Here are some points:
tensor([-3, -47, 38, 104, 74, 10, -85, 39, -72, -24, 19])
tensor([18, -28, -42, -40, -8, 28, 45, 18, 3, -17, -38])
tensor([19, -76, 3, 83, 8, -10, -13, 10, -42, -23, -30])
tensor([24, -30, -48, -9, -36, 9, -26, 17, -64, 30, -43])
tensor([8, 24, -26, 40, 75, -30, -15, 24, -26, 47, -21])
tensor([48, 62, 26, 127, 127, 32, -25, 114, -53, -23, 30])
tensor([-38, -5, 0, -11, -48, -31, -11, -40, 31, -23, 8])
tensor([-33, 10, 8, 16, 10, -23, -43, -68, -7, -32, 66])
tensor([-4, -36, -15, -71, -43, -44, -23, -44, 11, 45, -5])
tensor([-25, -56, -19, 14, -39, -58, -39, -35, -55, -4, 6])
tensor([-11, -72, -23, -62, -32, -49, -32, -41, -20, 9, -24])
tensor([-17, -39, -83, -54, -55, -58, -35, -33, 21, -21, 40])
tensor([-10, -15, 22, 84, 0, 22, -11, 51, -40, -4, -24])
tensor([-4, -21, 63, 127, 48, 0, 26, 66, -30, 31, 51])
tensor([23, -2, -40, -124, -38, 10, 77, 11, 53, 22, -28])
tensor([-4, 31, -22, -6, 28, -26, 22, 9, -9, 5, 44])
tensor([47, -10, -33, -42, 5, 25, 35, 26, 17, 22, -19])
tensor([22, 74, -22, -36, -30, 35, 55, 37, 65, 17, -69])
tensor([35, 12, 2, 78, 22, -51, -2, -14, -32, -23, 45])
tensor([-31, -1, -18, -8, -32, 6, -16, -10, 34, -24, -18])
tensor([-23, 9, 18, 53, 5, -37, -37, -4, -14, -49, 3])
tensor([-57, 61, -12, -66, -11, -26, -30, -44, 93, 23, 26])
tensor([-40, -18, -35, -59, -11, -110, -68, -78, 49, -2, 31])
Then 10 other points, each followed by its number:
tensor([59, -24, -12, 42, 24, 29, -22, 80, -26, 25, -37]) 0
tensor([-3, -37, 44, 95, 30, 23, 3, 37, -30, -63, -26]) 1
tensor([-34, 66, 26, 50, 37, 72, 73, 47, 54, 75, -9]) 2
tensor([37, 48, -23, 15, -21, 58, 61, 20, 37, 28, -24]) 3
tensor([-18, 5, -57, -116, -20, 63, 45, -15, 68, 2, 4]) 4
tensor([-2, -37, 11, 22, -39, -45, -81, -50, -84, 2, 8]) 5
tensor([25, 37, -21, -15, 32, 39, -7, -2, -8, -54, -6]) 6
tensor([-22, 17, -2, 11, -15, 45, 23, 27, 8, 12, -75]) 7
tensor([-12, -12, 33, 1, -29, -17, -3, -51, -47, 30, 5]) 8
tensor([15, -38, 10, 37, 18, -14, -24, 3, 20, 36, 14]) 9
Which two of these numbered points are nearest to each point below, ignoring the 2 directions in which the first points spread most? Their numbers follow each, nearest first.
tensor([-12, -32, -19, -9, -8, -11, -15, -18, -39, -51, -25]) > 1 6
tensor([48, 0, 0, 120, 24, -11, 34, -16, -95, -69, -42]) > 1 5
tensor([26, -59, 35, 88, 3, 22, -59, 6, -91, -14, 26]) > 5 0
tensor([-14, 56, -37, -80, -30, -19, 7, -54, 95, 12, 21]) > 3 4
tensor([10, 64, -39, -16, 43, 81, 30, 30, 6, -31, -32]) > 6 4
Here are 10 other points, each followed by its number:
tensor([42, 25, -3, 71, 19, -3, -20, 78, -3, -26, -38]) 0
tensor([31, -12, 5, -38, 28, 17, 53, 5, 32, -16, -5]) 1
tensor([50, 17, 4, 124, 36, -22, -75, 10, -127, -68, -18]) 2
tensor([17, -22, -4, -52, -16, -36, -19, -22, -53, -23, -23]) 3
tensor([-11, -83, -6, 31, -20, -51, -77, -13, -106, -7, 7]) 4
tensor([-13, 5, 10, -14, -32, -5, 62, -29, 37, 0, 28]) 5
tensor([1, -65, 22, 76, 35, -18, -124, -4, -127, -24, 58]) 6
tensor([61, -72, -19, 53, -56, -43, -24, -16, -72, -54, -57]) 7
tensor([17, 22, 112, 123, 73, 52, 114, 91, 40, 120, 82]) 8
tensor([-31, 11, 4, -46, -51, -13, 21, 5, 11, -17, -13]) 9
Which two of these numbered points are nearest to each point below, ignoring the 2 directions in which the first points spread most? Their numbers follow each, nearest first.
tensor([-28, -24, 73, -8, 22, 20, 28, 29, 90, 82, 33]) > 8 5
tensor([3, 23, 9, 0, -5, -35, -42, 27, 46, -9, -37]) > 0 9
tensor([-87, -56, -12, -75, -76, -17, -9, -46, 8, -15, 1]) > 9 5
tensor([35, 19, -14, -53, 17, 23, 85, 36, 22, -18, -25]) > 1 9
tensor([-6, 40, -45, -4, 37, 27, -37, 23, 17, -23, 24]) > 0 1
